A single turn carries every row of the set below to another of its rows. Some are shown first; where does it send the rows asked next?
j_320: [ -5.7  16.0  20.9  -2.7  -4.8 -17.7  -5.6  -9.6  16.9 -24.4   7.6 -30.4
  25.6]
j_28: [ 21.0   6.2  27.9  -2.9  29.0  -7.0   6.5 -11.9  -6.6 -19.8  -0.5 -25.7
  11.2]
j_593: [-37.7  -7.5  38.6  -2.9  -3.4  10.3  -5.9  -6.4 -24.9  24.4 -12.0  -6.0
   6.2]
j_808: [ -9.1 -41.6 -15.2 -13.6   1.4  42.7   6.3   8.3 -14.0   5.0 -11.8  -9.4
  -1.4]
j_153: [  1.3  -8.8  38.8  -2.4  29.4  10.4   6.1  -9.7 -31.8  10.3 -12.1 -10.7
  -0.8]
j_375: [  9.5  22.2  -6.9  12.2 -22.8 -33.3  25.6   2.0  -0.8  -7.4 -14.5 -18.6
 -10.8]
j_164: [ -9.6  21.1  -1.1  13.0 -39.4 -31.5  15.1  10.6  -3.0  12.7  -6.1  -5.5
  -8.0]
j_14: [ -2.9  -0.9  16.0   4.4  27.2  20.7 -36.3  25.5  -1.4 -16.4  18.1  -5.9
   7.5]
j_278: [-33.7   9.5 -37.3  -0.5   6.0  -4.1 -34.9  -4.7  -3.3   7.0   6.8  19.3
   6.7]
j_650: [-14.3  13.7   6.9  13.7 -33.2 -18.7  15.5   5.1 -28.8  22.9  -3.0  10.2
 -17.1]
j_340: [ -8.8  31.0  -6.9  -3.9 -22.8  -5.8  31.2  -7.8  -8.9  -5.3  18.7  22.9
 -12.1]
j_355: [-13.4  14.3  -8.0  -6.8  -9.2   0.0  46.3  -0.8  -0.2  11.1 -31.2  -0.5
 -23.8]
j_221: [ 12.3  28.9  -1.7  -3.9 -10.3 -14.1  31.4  12.2   4.4  12.4  15.7  19.9
 -11.1]
j_454: [-24.9  22.0 -11.0  -5.8 -21.8   3.6  40.6 -15.8 -11.7  -6.5 -10.5  10.6
 -20.1]
j_412: [ 16.8  15.7  -2.9  12.9  -6.2 -20.3  32.6  -8.3 -25.0  -9.5 -16.8 -11.0
 -22.5]
j_833: [-39.6  -4.9   5.2   2.7   9.4  30.6 -29.1   4.8  -2.7 -33.3  -8.9 -19.6
   3.7]
j_595: [  4.6   3.9 -39.4  -1.8  40.2 -10.2 -19.3   3.6   9.7   2.8 -16.5  -3.2
   0.4]
j_234: [-31.9 -13.0  11.1   2.2  20.2  29.3 -26.1  20.9   3.4 -10.6 -25.1 -24.6
  -0.7]
j_617: [ -9.3 -11.2  17.6   2.8  30.4  23.7 -30.7  34.0   4.1   0.1  -9.0 -16.0
   2.1]
j_473: [-42.3   7.4  27.3  -3.3 -24.6  -7.0 -12.5  -6.2   5.2   2.6   0.3 -18.3
  22.9]
j_574: [-36.2  -1.2 -36.0  -0.9  20.3   9.8 -24.1 -13.6 -21.3   9.0 -13.3  17.1
  -6.0]
j_369: [-12.7  -4.6 -37.1  -2.1  41.4   6.2 -14.5  -9.0 -12.9   5.9 -28.3   3.4
  -9.8]
j_864: [ 21.5 -35.6 -15.6 -13.6  15.2  29.8   7.5  18.6   0.7  -0.9  -1.9 -15.5
   3.8]
j_18: [-20.7   3.0   8.4   4.0  14.4  24.9 -35.3   8.0  -6.0 -37.1  17.8  -8.2
   8.1]
j_744: [  2.6  10.3   5.6  13.5 -12.5 -11.5  26.2  -6.3 -42.9   9.4  -9.8   7.0
 -26.6]
j_310: [-29.0 -31.8 -19.3 -13.1 -23.8  38.5  -3.8   3.4  -9.8  -3.0   6.7  -2.6
   8.4]
j_360: [ -8.6  13.2 -39.9  -0.7  18.8 -15.9 -32.1   6.2  16.0   3.1   5.4   6.6
  11.0]
j_908: [ 21.3 -21.5 -20.3 -11.9  -1.6  18.2  -3.4  19.5  15.0 -13.2  22.1 -13.0
  16.3]
j_519: [  9.5  18.7  -1.7  -6.2  -1.5 -10.6  40.6  17.2   9.5  23.1 -15.6   5.5
 -18.2]
j_206: [-10.6 -19.9 -22.3 -12.6 -25.7  23.7  -9.9  10.0   9.1 -15.0  27.7  -5.1
  19.8]

j_14 goes to j_234
j_340 goes to j_519
Where do these go?
j_650 goes to j_375
j_808 goes to j_206
j_278 goes to j_595
j_28 goes to j_593

